500 stands for zero in the data rows.
Some points, one per row:
[554 553 605 509 651 549 555 514 457 605 545 484 586 554 595 699 545 589 774 510 588 558 703 485 548 815 434 502 601 384 487 502 710 556 379 900 315 577 467 584 616 581 291 429 483 684 580 479 557 357 307 421 333 522 376 471 501 468 479 601 320 511 714 573 437 531 515 341 473 439 435 561]
[518 402 428 531 545 649 284 555 649 471 441 569 564 575 498 362 417 486 416 570 526 572 601 544 594 475 527 540 569 582 425 574 383 470 509 370 425 718 553 517 642 570 491 593 540 356 444 495 470 520 492 360 577 510 399 516 519 507 599 586 605 547 346 520 412 394 458 697 470 421 248 380]
[527 482 427 501 660 609 506 577 405 543 586 471 533 573 504 559 519 347 487 605 508 538 666 323 450 693 413 543 500 503 471 601 433 485 328 566 466 936 457 476 623 329 604 514 423 595 568 469 449 385 540 202 471 393 502 542 475 571 503 573 705 611 504 528 407 392 520 428 502 450 523 529]
[401 548 496 459 401 482 430 524 285 702 473 415 491 316 487 786 514 369 292 476 393 522 322 403 491 818 546 554 432 680 477 358 515 644 317 574 635 798 517 430 528 533 943 547 488 670 713 452 447 433 499 427 339 372 519 582 690 441 526 424 710 417 477 381 653 489 545 639 575 425 496 516]
[428 599 510 436 499 518 255 634 510 256 432 561 509 543 446 450 538 593 405 528 421 497 459 493 511 433 539 570 482 442 470 532 429 481 294 400 505 609 479 490 320 408 477 568 479 404 320 508 420 345 436 588 582 547 526 580 551 431 381 701 521 422 396 474 507 420 502 669 531 425 366 492]
[615 468 587 388 350 482 300 465 536 347 570 451 456 513 412 463 497 591 349 500 395 407 366 650 422 417 486 522 486 525 552 544 342 405 580 198 634 450 596 559  95 476 361 621 570 380 397 489 503 521 499 551 590 614 451 545 530 498 433 533 578 463 443 427 473 435 579 581 454 529 383 432]
[542 588 571 482 605 381 666 406 431 505 368 467 462 561 533 506 532 479 649 426 441 379 663 582 451 429 399 484 559 435 379 517 578 422 517 732 473 228 483 502 504 483 369 260 558 546 570 502 593 457 380 654 658 529 585 417 483 555 478 420 276 646 647 552 450 577 462 419 508 672 663 373]
[462 603 435 355 781 386 476 478 426 824 634 401 459 557 598 669 570 775 524 524 474 510 473 352 543 703 510 455 574 507 446 565 526 539 370 792 324 724 493 506 726 476 180 400 397 540 623 585 636 394 635 410 465 431 465 591 378 539 541 572 376 502 721 719 466 558 601 359 449 484 287 582]
[506 496 426 519 265 594 516 501 676 411 568 538 564 475 401 596 546 478 525 506 458 473 348 524 363 425 575 576 664 505 509 391 497 515 594 502 439 409 635 412 390 419 376 499 490 517 354 601 419 616 491 658 586 519 595 569 782 592 507 461 515 416 353 315 654 611 455 567 524 521 358 552]
[598 506 529 573 503 481 150 503 639 179 480 583 414 605 484 437 488 636 588 547 473 388 410 633 530 236 679 509 527 414 537 570 453 539 398 298 573 203 534 528 209 460 491 575 534 215 323 429 447 569 542 711 499 708 517 426 429 414 471 561 270 427 409 456 386 514 385 721 494 550 343 548]
[422 545 437 330 336 492 246 696 450 294 505 598 524 459 544 582 587 553 374 496 535 515 349 575 574 618 706 558 457 555 480 512 415 534 446 404 699 798 675 490 263 399 791 632 399 616 653 581 445 569 571 465 528 331 588 667 649 651 534 445 563 370 417 341 580 388 560 685 598 484 339 507]
[574 550 548 640 602 477 610 402 756 740 465 533 498 449 462 662 471 763 661 530 505 707 533 476 518 437 674 496 405 564 409 543 505 446 736 805 208 373 579 512 811 528 115 322 456 493 588 566 517 522 549 725 632 517 515 657 520 466 499 494 228 450 479 542 526 529 568 405 496 493 637 592]
[548 525 529 589 579 387 523 522 547 344 572 583 442 525 540 333 603 318 269 471 563 589 703 415 517 428 603 466 590 434 603 492 506 469 482 445 471 518 511 506 512 449 747 519 420 357 658 514 342 414 509 564 589 370 418 493 401 675 689 368 449 512 282 441 358 474 520 523 489 588 500 624]
[511 473 498 458 433 239 722 384 744 640 427 518 540 385 477 347 642 597 510 505 535 603 512 569 450 289 572 412 555 503 486 424 490 482 687 521 358 162 431 590 377 437 242 401 496 358 413 432 453 587 516 693 529 471 356 529 435 453 564 510 347 454 358 433 373 569 489 417 485 502 584 468]
[394 490 403 696 603 485 855 393 737 648 482 446 428 602 557 177 508   0 498 422 611 610 714 411 464 435 431 369 519 541 543 435 717 511 908 440 328 354 389 462 861 593 556 465 507 549 457 449 238 620 432 449 567 614 382 247 391 602 516 307 547 596 532 429 432 512 729 140 495 497 870 342]
[526 518 481 562 653 516 371 428 739 521 547 564 498 499 431 455 450 804 698 562 458 647 575 612 491 333 499 403 488 366 499 505 603 477 523 586 393 348 494 629 597 363 122 334 453 360 322 521 464 420 370 571 687 693 428 421 288 450 529 589 290 563 575 507 417 535 543 476 257 407 416 447]
[554 433 495 519 321 502 308 488 316 196 398 462 440 445 586 320 575 187 331 491 467 284 373 626 535 322 515 461 450 417 516 417 448 592 504 113 703 391 524 531 186 422 930 856 558 469 453 539 382 438 637 558 327 650 562 452 464 436 372 497 729 451 297 474 585 499 471 695 561 554 354 410]
[455 502 665 430 433 551 942 493 261 675 507 472 623 535 515 556 380 345 640 465 499 526 519 390 400 884 350 644 528 523 522 485 584 389 592 788 382 792 468 538 561 641 557 390 432 999 699 442 616 519 415 277 264 366 481 468 599 486 475 456 601 527 741 409 596 549 610 441 566 348 557 428]
[569 465 595 372 508 513 205 365 514 344 514 594 548 475 552 827 422 928 557 602 566 441 335 643 490 204 719 580 391 407 544 573 457 603 361 517 642 207 696 538 109 370 325 516 482 264 423 464 631 535 500 641 429 490 516 452 397 370 562 715 428 394 567 620 582 471 490 602 449 436 187 431]
[500 508 380 416 630 425 406 500 577 759 509 564 476 576 413 712 545 708 496 642 538 672 560 357 519 574 600 489 452 582 339 731 693 370 401 689 292 619 380 473 999 543 110 384 488 444 497 561 626 512 516 487 629 374 431 669 505 602 618 574 412 678 484 549 375 410 497 293 426 483 548 562]
[541 454 397 583 455 633 267 558 726 303 478 508 514 457 510 307 506 607 449 676 529 519 486 465 541 230 538 389 574 429 527 640 545 508 524 373 537 534 555 455 478 511 362 607 500 322 388 606 446 535 418 580 487 545 461 601 658 549 585 556 562 488 350 405 383 385 519 719 554 561 460 604]
[556 495 571 255 400 386 247 539 200 504 526 435 456 332 478 741 575 684 511 414 467 422 283 452 489 639 633 641 442 400 497 471 504 562 315 572 535 449 610 453 343 495 403 456 397 595 455 442 746 618 461 588 521 501 529 549 709 510 376 625 435 410 517 490 612 416 597 742 616 562 341 477]
[523 441 518 520 360 482 437 623 608 108 416 585 520 549 491 371 546 443 304 605 453 406 387 633 257 315 511 585 546 471 462 535 401 409 526 159 686 498 531 468 306 456 999 644 407 302 491 497 381 589 609 508 454 487 607 522 574 502 505 572 671 525 348 502 517 401 579 760 482 307 472 426]
[340 534 461 559 292 551 401 536 420  95 467 491 456 432 474 274 555 124 404 532 496 269 429 612 554 314 430 489 364 570 583 596 439 506 594 117 869 395 422 481  99 451 919 678 517 511 418 409 369 643 490 584 404 771 546 391 451 498 178 446 663 346 511 353 490 550 462 685 471 572 477 468]
[580 333 586 572 277 616 539 462 328 297 458 443 460 452 451 429 442 356 473 428 380 337 352 750 403 345 504 432 418 447 387 371 534 397 594 215 655 435 581 545 126 345 474 739 599 655 451 477 533 496 342 502 504 497 521 553 579 338 306 527 619 359 460 519 690 535 497 674 532 569 346 620]
[430 445 523 594 437 459 286 456 680 323 417 655 536 462 494 255 553 559 537 463 440 533 414 508 637 197 706 440 470 493 552 588 341 476 692 228 427 302 490 442 460 477 300 637 530 216 242 562 362 481 449 697 648 753 401 502 483 436 487 619 408 587 307 490 520 516 459 596 465 525 350 475]
[571 420 464 608 442 524 703 446 656 463 517 604 544 493 440 345 543 579 590 507 443 524 608 530 492 221 415 395 601 324 476 550 487 461 678 431 393 380 434 502 524 543 100 350 558 549 421 575 470 554 448 421 515 544 514 424 309 554 406 421 298 578 551 477 387 369 530 436 444 518 369 605]
[686 464 433 500 401 430 415 427 568 285 511 600 332 505 397 461 485 475 550 477 511 360 340 523 570 378 430 323 469 259 467 489 565 404 502 466 461 393 548 664 340 526 117 364 440 456 476 519 655 462 440 533 490 433 493 428 454 481 363 501 484 511 559 483 435 529 552 501 424 563 237 430]
Then 16 other points, each followed by its number:
[409 680 610 402 800 311 537 444 400 626 487 556 525 448 591 662 430 543 564 486 625 489 633 460 515 814 752 527 554 405 432 518 584 507 201 789 484 450 591 452 696 452 706 412 525 345 776 448 411 434 600 637 431 418 443 453 530 542 741 450 377 557 618 588 555 675 487 482 522 376 610 461] 0
[463 448 398 603 478 479 784 531 767 703 475 551 584 571 428  63 448 333 570 508 407 588 495 395 451 442 559 315 454 597 492 589 511 501 829 410 260 497 383 511 822 538 335 535 540 472 524 584 403 528 498 403 642 483 598 499 381 440 593 293 625 704 376 502 424 473 534 446 392 444 628 556] 1
[583 442 460 420 613 546 337 471 303 656 629 469 439 470 520 813 610 679 465 521 497 535 417 446 550 615 587 560 333 463 507 617 495 522 297 599 556 544 569 479 337 575 358 409 527 427 611 441 780 448 502 502 460 346 418 531 515 439 412 626 399 367 596 497 550 438 504 506 487 401 277 631] 2
[467 420 464 586 425 378 341 537 640 355 523 469 448 469 508 362 459 386 251 534 505 612 473 563 367 543 609 523 501 625 406 535 383 454 572 333 685 455 609 420 488 390 874 615 437 181 575 485 339 586 382 535 677 491 710 695 443 526 502 390 731 429 278 477 595 478 559 605 577 471 579 519] 3
[361 403 490 614 303 667 601 483 733 456 300 523 542 491 480 172 487 144 675 441 495 579 443 555 579 192 380 469 536 705 448 462 444 507 999   0 470 213 504 280 527 514 377 662 486 589 293 604 347 502 452 642 515 654 421 395 463 519 540 452 514 506 297 352 541 407 534 392 491 622 662 466] 4
[538 417 507 477 389 514 341 548 621 209 459 588 459 429 511 395 581 574 441 454 517 501 430 616 599 249 572 567 352 493 543 557 501 481 458 153 630 495 548 466 185 419 655 645 501 338 404 488 359 550 514 565 499 605 428 553 554 521 452 599 562 488 401 426 502 476 441 519 559 609 338 546] 5
[529 386 616 391 233 435 402 565 346 571 483 591 413 354 616 737 579 451 412 417 317 394 325 526 507 880 447 651 395 518 477 466 482 651 533 440 536 809 647 557 401 548 691 623 525 740 467 494 465 470 515 360 508 270 589 643 695 430 417 505 693 251 447 282 797 459 560 564 578 296 342 488] 6
[497 580 546 629 598 434 592 423 595 352 358 581 385 350 528 211 516 531 325 546 611 591 506 489 479 176 507 291 529 485 507 652 380 371 419 158 582 368 592 550 419 522 447 384 483 248 436 612 408 581 473 490 635 514 465 473 433 632 527 383 540 629 391 505 405 357 477 600 455 516 455 548] 7
[477 662 578 548 476 413 363 660 424 626 561 428 548 444 430 729 560 612 490 511 350 549 434 541 481 651 589 534 438 533 604 497 458 550 516 579 460 607 581 354 556 483 575 462 490 669 629 545 555 538 605 515 547 476 418 592 741 656 547 467 521 481 466 411 705 534 414 568 574 424 568 595] 8
[543 500 284 722 359 542 767 577 641 428 519 529 527 482 451 232 468 161 506 604 514 431 500 515 450 318 514 389 632 604 502 464 606 450 810 107 519 580 529 508 568 347 538 651 534 504 322 578 290 566 370 389 541 588 431 611 481 365 511 431 721 506 414 414 523 443 505 468 491 596 464 479] 9
[434 584 397 489 603 571 529 550 316 634 459 492 449 523 562 404 475  68 496 478 490 457 695 489 529 761 244 495 564 538 460 479 457 588 444 712 552 814 387 397 893 439 874 498 481 640 591 496 418 497 555 288 400 434 610 410 562 539 557 502 574 620 608 473 509 510 547 367 544 449 738 442] 10
[378 489 441 516 631 484 349 485 362 467 455 513 473 573 507 627 512 524 462 604 525 564 570 353 627 521 510 545 474 500 517 619 520 589 389 540 507 826 436 585 711 403 415 324 582 363 443 463 516 460 426 325 323 390 548 541 434 590 594 548 413 519 524 555 505 438 447 510 387 476 435 475] 11
[569 469 521 431 464 608 403 457 391 471 510 415 397 507 502 649 509 526 512 572 648 375 601 501 491 707 471 639 539 605 526 471 554 554 344 650 566 512 462 544 534 708 599 630 550 619 597 484 575 498 501 595 486 464 396 344 405 483 355 480 455 531 645 538 454 642 431 494 545 484 536 413] 12
[428 451 455 695 463 364 999 400 707 841 535 526 600 463 360 401 485 275 522 485 546 568 586 312 459 544 465 506 562 718 456 372 716 540 856 479 263 338 342 485 769 593 566 418 566 788 657 645 387 640 583 416 557 482 564 588 662 406 565 468 639 625 500 488 590 524 566 265 459 426 736 457] 13
[518 470 416 634 501 530 903 376 417 531 483 526 409 580 517 295 435  82 663 348 598 230 574 392 494 499 234 475 541 379 532 455 453 493 696 556 501 594 368 493 638 529 666 421 580 804 386 389 542 440 438 448 467 400 577 320 370 355 458 335 478 548 637 545 576 585 542 230 536 718 676 377] 14
[437 469 539 499 390 431 750 510 565 709 402 397 622 470 390 482 437 405 489 396 416 467 462 568 475 645 362 547 647 652 556 567 551 517 587 373 502 620 516 505 516 538 514 521 407 634 511 488 535 596 507 340 470 352 451 629 489 542 459 513 590 443 463 332 502 563 410 484 531 499 491 462] 15
Which three of these numbered points are nearest to each point below, looking only along the 2 directions in which the first points spread most? Their numbers follow each, nearest first.
[518 627 412 431 741 463 433 467 629 613 537 613 492 534 426 421 477 690 439 597 518 749 610 372 478 311 468 249 414 447 414 595 542 374 494 551 349 390 549 577 715 473  48 332 596 295 393 499 556 560 574 502 666 562 402 560 375 558 607 658 344 563 414 600 373 428 512 472 439 376 567 579] > 1 2 11
[511 583 462 543 471 567 857 471 454 440 513 380 505 560 601 381 379 108 686 443 601 466 621 460 587 392 440 441 574 493 538 383 498 537 620 254 612 608 447 519 475 577 728 520 400 657 538 431 361 571 571 384 344 529 458 404 367 519 567 349 772 596 570 428 556 436 497 370 433 484 566 456] > 15 8 12
[536 559 595 583 283 641 352 515 447  83 513 568 443 508 552 203 530 458 457 546 399 309 386 607 585 187 429 521 372 412 540 532 378 494 620   8 696 347 553 593  46 484 689 738 592 500 399 529 345 565 557 514 516 689 537 261 452 448 475 468 574 419 399 406 494 389 435 589 524 642 412 381] > 5 3 4
[528 654 434 440 765 573 330 638 335 410 528 565 602 442 600 542 524 525 465 489 517 509 538 412 493 537 519 566 561 521 527 431 482 555 277 764 437 751 522 549 666 561 604 415 517 552 546 523 539 396 467 389 353 375 560 490 468 579 596 526 539 610 455 554 453 351 419 465 411 448 447 475] > 14 8 15
[461 397 558 481 168 689 660 563 409 247 461 377 368 522 598 325 563 197 651 385 431 359 320 553 486 433 228 472 490 461 531 476 295 437 747 217 630 401 409 530 226 533 731 741 439 699 334 490 485 474 512 541 503 536 488 527 429 405 453 454 560 416 471 332 441 593 519 584 469 566 408 457] > 3 5 9
[546 518 499 550 568 415 426 428 580 734 614 543 511 584 444 874 518 724 562 571 506 683 468 394 533 813 501 464 462 536 468 508 511 519 353 789 371 845 614 485 769 569 251 449 476 633 638 668 616 464 525 571 386 345 527 628 615 591 527 681 387 485 566 562 533 687 492 514 379 448 508 645] > 13 0 11
[503 579 489 434 663 565 425 481 138 656 640 432 494 500 550 700 446 390 456 425 619 520 483 544 520 885 437 636 543 641 504 426 596 504 279 977 714 737 265 502 605 464 860 417 671 720 697 378 588 563 441 392 399 422 595 356 528 546 566 651 473 369 636 562 591 546 391 434 570 456 617 448] > 10 14 8
[413 628 443 484 445 591 316 592 232 592 525 423 537 480 542 669 506 531 331 561 511 520 341 524 532 884 594 596 399 378 523 524 578 580 299 524 474 834 498 468 535 401 733 694 482 598 730 362 573 558 522 468 430 440 504 679 714 520 436 521 629 463 498 419 611 518 504 607 540 443 497 452] > 6 10 8
[493 443 498 518 399 354 759 629 521 262 442 467 465 522 456 276 506 237 402 509 426 356 493 645 511 289 693 510 523 366 531 438 458 574 554 333 663 471 619 470 376 403 769 628 510 315 613 440 264 573 619 532 585 494 561 699 460 488 596 321 649 602 466 425 578 546 524 687 515 544 534 428] > 3 9 5
[420 537 424 491 557 459 588 504 332 802 584 412 509 430 538 892 438 545 383 379 427 618 461 457 454 834 555 556 420 639 480 460 477 594 264 845 539 658 398 437 615 503 682 607 535 712 793 533 609 462 511 433 365 264 494 696 717 568 554 615 612 389 563 530 566 581 517 430 542 447 628 540] > 10 14 0
[438 411 591 515 495 501 387 472 326 295 489 464 510 665 599 612 480 533 416 443 529 344 508 495 480 670 574 537 526 414 493 507 530 620 323 616 703 646 561 375 380 502 923 623 541 508 543 499 545 443 432 547 477 596 612 400 579 413 483 544 546 516 718 472 632 553 447 638 483 473 552 437] > 6 3 15
[523 551 506 522 505 489 332 474 361 408 499 496 524 558 614 668 390 703 472 539 580 541 478 530 516 723 634 525 458 594 498 411 498 436 331 587 618 549 612 618 475 410 664 476 496 565 558 440 399 431 442 435 518 636 492 462 521 536 516 528 330 461 606 565 560 422 334 496 508 559 463 617] > 12 15 2
[539 586 448 283 513 476 548 555 357 741 458 330 531 456 556 999 510 745 511 403 543 463 381 474 468 822 483 613 543 473 400 452 402 613 142 774 639 455 553 478 346 628 735 408 536 540 644 405 535 537 492 588 322 417 515 363 524 550 623 462 501 328 719 576 568 566 447 568 562 384 453 466] > 8 14 15
[416 545 581 516 619 517 689 584 285 699 549 359 539 500 576 878 454 269 472 410 533 527 525 409 495 837 635 608 397 534 492 332 490 620 172 828 593 651 446 473 578 508 938 488 511 721 812 429 522 407 544 344 438 337 578 467 522 465 588 293 644 445 678 543 637 557 586 401 582 359 749 424] > 10 6 14
[518 600 479 474 455 671 372 489 362 677 555 511 512 452 480 878 601 550 409 388 488 539 373 355 608 966 412 729 456 443 418 391 597 567 310 821 475 948 458 531 533 536 550 515 480 705 598 588 677 468 546 366 345 363 531 514 681 567 487 724 540 316 652 465 602 422 524 515 520 380 398 576] > 10 14 8
Here are 16 other points, each followed by its number:
[480 497 512 561 463 523 950 366 785 870 493 463 515 464 432 171 466 395 593 587 424 686 612 378 473 336 333 373 480 622 474 405 549 429 881 279 312 401 341 422 832 491 304 392 389 624 483 583 381 622 454 394 633 355 463 511 377 522 502 374 556 558 503 399 423 479 347 376 485 531 808 621] 0
[545 390 569 495 464 263 204 566 435 369 483 667 405 396 511 700 498 792 352 536 551 375 438 620 471 435 687 620 361 505 388 579 396 483 404 488 635 558 594 376 293 478 612 640 421 303 562 598 534 603 490 690 491 431 502 691 674 568 583 448 473 489 376 562 580 534 465 815 560 269 333 512] 1
[474 509 617 526 512 544 517 616 431 408 587 580 471 382 416 451 385 494 321 693 433 514 366 615 411 289 571 497 462 390 466 559 409 435 494 318 544 390 478 486 126 501 371 424 506 408 498 545 488 488 440 583 660 447 490 556 467 410 441 520 564 483 463 453 584 457 551 494 443 495 298 567] 2
[479 595 501 478 357 402 918 443 660 830 623 433 537 561 293 253 328 256 483 462 549 580 570 374 510 688 460 522 628 475 379 491 596 529 543 732 229 657 479 475 872 449 723 343 586 652 631 371 320 522 568 435 555 406 510 513 502 567 516 299 576 525 553 504 556 475 520 301 456 345 788 424] 3
[613 526 626 421 333 509 370 531 459 462 468 439 479 464 555 801 473 739 447 521 476 489 286 610 619 626 658 581 393 387 572 678 495 474 375 516 461 417 588 479  71 618 511 599 481 556 500 512 568 462 527 687 430 440 444 638 731 522 443 544 559 352 495 270 558 447 395 597 572 382 236 487] 4
[553 427 585 427 525 589 221 488 344 432 480 456 395 377 511 720 537 821 495 419 597 320 339 422 482 509 510 631 332 439 447 481 486 560 279 576 652 562 583 578 409 504 374 479 431 467 457 542 654 361 352 517 543 546 422 449 611 372 510 776 358 493 524 618 536 415 440 697 558 478 372 535] 5
[491 510 481 442 359 567 840 642 297 786 576 503 483 449 468 718 369 132 701 426 449 450 606 435 487 955 393 601 543 481 417 408 480 727 410 753 347 811 461 481 623 547 655 573 497 938 600 568 616 500 638 439 465 306 637 608 627 473 482 429 490 376 613 287 574 638 514 344 471 338 679 512] 6
[426 434 461 372 241 583 697 563 593 704 433 606 504 443 434 382 474 260 624 369 498 466 542 512 473 364 232 467 543 559 491 366 625 333 823 282 348 310 336 544 537 526 346 531 506 576 193 444 496 560 451 519 459 600 375 304 404 387 406 397 460 533 494 294 460 606 559 462 449 631 622 411] 7
[505 645 410 439 705 255 605 411 424 880 518 481 515 662 538 704 461 821 581 553 514 727 612 298 420 552 586 425 547 599 409 554 530 437 271 858 258 607 455 467 842 496 174 285 434 458 582 460 637 489 521 466 496 314 522 499 311 594 718 546 338 587 615 696 331 519 542 366 484 429 607 491] 8
[541 447 551 475 222 716 769 553 421 594 444 497 483 486 413 624 483  89 606 526 584 282 579 469 511 736 433 555 479 378 450 437 477 654 491 638 463 590 507 518 366 586 719 581 613 999 626 441 529 482 429 612 322 541 689 543 564 460 384 411 442 470 611 499 686 630 550 456 564 529 606 535] 9
[468 550 417 485 663 476 999 507 526 776 533 531 521 558 562 440 444  86 555 511 544 447 778 424 448 645 312 377 663 697 590 450 529 572 693 771 284 489 241 519 961 499 630 391 461 750 703 486 525 463 613 362 441 383 472 554 339 433 458 489 494 607 587 521 469 642 642 126 406 521 898 422] 10
[576 483 508 517 289 618 638 518 256 368 454 492 563 467 661 586 500  66 355 476 413 440 444 391 474 729 381 755 609 687 525 476 462 548 441 359 684 935 572 411 355 527 999 775 496 602 641 448 348 601 521 350 424 355 514 557 618 483 454 441 791 349 357 441 650 451 462 691 612 387 545 486] 11
[460 477 544 476 452 641 284 402 392 478 519 466 547 508 602 655 508 524 570 436 700 387 559 455 482 767 560 592 495 479 469 512 333 549 185 790 510 615 449 534 428 564 667 519 608 595 606 370 518 458 505 554 522 509 436 313 619 504 563 444 428 450 679 491 613 443 366 455 539 631 611 444] 12
[347 587 406 398 683 537 590 439 465 750 513 485 605 507 510 728 541 710 711 501 634 664 743 438 522 819 479 528 583 436 429 450 624 522 461 852 231 708 535 580 815 527 270 357 548 752 603 473 628 405 498 440 451 287 394 639 452 515 560 568 232 599 615 480 457 534 527 294 450 563 568 614] 13
[531 476 540 355 476 484 693 590 414 563 536 595 526 571 404 655 489 601 528 488 384 529 528 549 527 630 421 592 493 350 596 520 523 517 287 688 471 809 552 557 442 443 414 465 484 596 640 531 631 464 536 380 394 226 458 734 618 507 618 615 437 465 526 451 601 544 527 463 430 483 354 602] 14
[475 471 575 492 449 424 570 359 434 737 572 457 456 520 311 607 531 529 365 407 441 589 561 496 470 552 361 516 507 660 467 446 572 474 636 537 534 435 476 545 601 630 293 525 472 657 495 428 671 439 571 311 468 489 418 380 532 436 401 419 558 420 598 490 498 439 477 441 557 409 579 512] 15
The same question for these:
[459 430 670 468 542 595 543 472 242 660 485 349 618 510 505 818 527 513 335 456 498 474 380 482 521 980 358 688 543 642 402 437 495 649 316 726 667 841 506 562 610 610 877 576 459 794 762 434 584 551 519 333 273 403 589 531 610 546 448 475 556 389 525 505 642 569 525 564 577 379 533 450] > 6 9 12
[602 404 576 564 289 498 734 435 521 326 424 415 507 514 324 269 523  76 588 377 424 270 524 447 383 449 275 518 547 510 499 343 524 474 704 425 606 558 516 479 317 434 710 534 508 523 452 428 424 546 590 509 442 518 667 456 519 485 490 387 725 441 526 418 562 513 578 531 491 495 584 519] > 4 1 5
[456 473 484 483 495 568 370 574 498 232 421 537 512 514 569 443 418 236 364 595 462 327 504 617 561 344 501 495 444 494 500 491 415 543 432 143 731 604 522 481 305 521 690 694 545 468 431 499 364 431 489 552 580 721 521 422 562 455 377 574 601 447 356 423 508 444 481 664 381 675 332 389] > 1 4 2
[536 496 388 481 813 562 513 510 584 586 581 576 414 618 472 367 541 338 347 484 562 601 683 432 524 408 486 419 552 661 390 573 567 418 486 643 364 635 371 453 961 533 527 403 472 450 606 460 408 521 531 421 622 437 407 426 433 550 637 573 612 676 437 486 465 418 574 422 504 411 741 456] > 15 0 14
[573 613 392 478 556 561 750 482 404 803 477 422 538 516 534 605 466 272 812 488 498 609 638 412 553 949 307 370 576 455 413 400 484 688 431 858 323 590 375 594 751 594 466 382 456 982 555 381 570 442 440 465 361 452 527 378 481 560 405 434 414 464 791 639 568 723 604 210 507 600 755 439] > 10 3 13
[524 452 445 599 473 363 808 522 754 661 424 542 562 493 450 222 503 479 503 466 667 680 551 448 396 324 624 381 604 527 531 438 563 439 905 583 164 372 290 393 865 428 349 348 484 535 501 699 203 541 623 540 712 478 518 616 528 608 561 512 493 546 279 496 427 575 541 358 524 351 816 572] > 0 7 15
[531 417 382 617 423 641 454 528 555 469 528 638 480 613 382 393 587 301 421 610 509 608 518 452 421 272 468 336 540 671 432 628 677 564 612 351 419 702 431 615 776 430 521 552 630 423 503 575 384 446 464 345 594 467 489 441 317 490 459 542 700 611 288 513 532 364 452 518 375 374 539 464] > 5 7 4
[543 576 414 454 724 368 603 508 551 743 560 384 509 544 504 697 547 862 623 496 546 665 552 433 524 675 683 540 515 510 556 453 458 477 343 929 267 283 400 564 784 582 291 313 512 539 723 569 591 441 502 528 554 451 451 443 463 528 547 398 263 633 643 707 442 576 419 267 436 375 661 563] > 8 13 0
[414 419 415 631 582 540 999 257 657 837 383 515 548 554 417 310 440 340 656 418 524 451 683 528 521 528 414 424 545 587 543 394 600 499 704 896 276 400 316 538 914 707 354 329 608 651 483 497 441 617 474 508 603 469 508 552 315 551 477 401 502 567 500 656 444 702 524 229 510 573 879 509] > 8 13 0
[595 517 456 581 705 432 585 406 671 728 614 672 586 485 451 531 539 681 598 494 452 649 616 572 365 475 539 394 519 529 500 473 527 488 726 550 248 376 451 461 741 618 120 327 531 340 449 518 532 427 601 559 680 461 419 812 457 507 656 545 378 541 400 573 378 520 508 480 400 345 564 594] > 0 8 7
[470 467 607 311 700 581 521 570 203 664 485 459 511 579 460 799 521 651 464 550 529 553 494 399 488 901 379 689 572 520 317 422 615 620 192 999 493 812 355 481 746 436 404 369 604 709 673 470 767 357 491 346 353 265 458 406 558 582 387 537 327 570 683 569 457 465 471 354 432 339 438 617] > 10 3 6
[404 712 450 451 774 471 384 501 411 590 562 504 483 496 487 531 551 526 564 521 544 581 551 382 567 816 375 478 542 566 529 596 469 469 260 770 430 680 467 450 805 601 645 346 552 456 632 406 601 485 606 337 360 353 569 500 409 603 655 482 456 577 638 520 411 433 441 407 551 439 574 458] > 3 14 10
[361 482 430 588 460 564 772 513 420 812 477 468 565 459 469 294 573 362 586 477 429 618 506 541 446 581 396 396 555 496 477 458 541 368 780 637 356 478 366 473 701 594 365 464 534 754 363 553 483 524 500 370 546 437 579 519 503 471 367 458 517 473 681 361 500 492 502 290 431 587 678 523] > 15 14 0
[445 470 585 414 624 592 468 542 356 416 559 396 508 507 524 460 578 435 471 418 631 387 594 602 602 685 391 500 560 520 562 589 471 509 297 521 619 560 455 590 521 516 678 478 517 516 480 381 508 449 417 443 421 496 499 328 405 402 503 579 497 450 514 610 520 630 423 621 478 484 445 398] > 12 4 5
[439 437 476 570 359 535 831 465 531 630 534 443 523 598 376 190 583  98 592 407 495 351 578 491 372 452 232 477 523 533 473 390 479 556 765 623 457 648 388 515 847 549 544 347 535 750 612 482 332 572 493 269 446 435 521 374 365 493 412 280 708 506 556 453 611 582 594 392 506 632 637 515] > 14 12 15
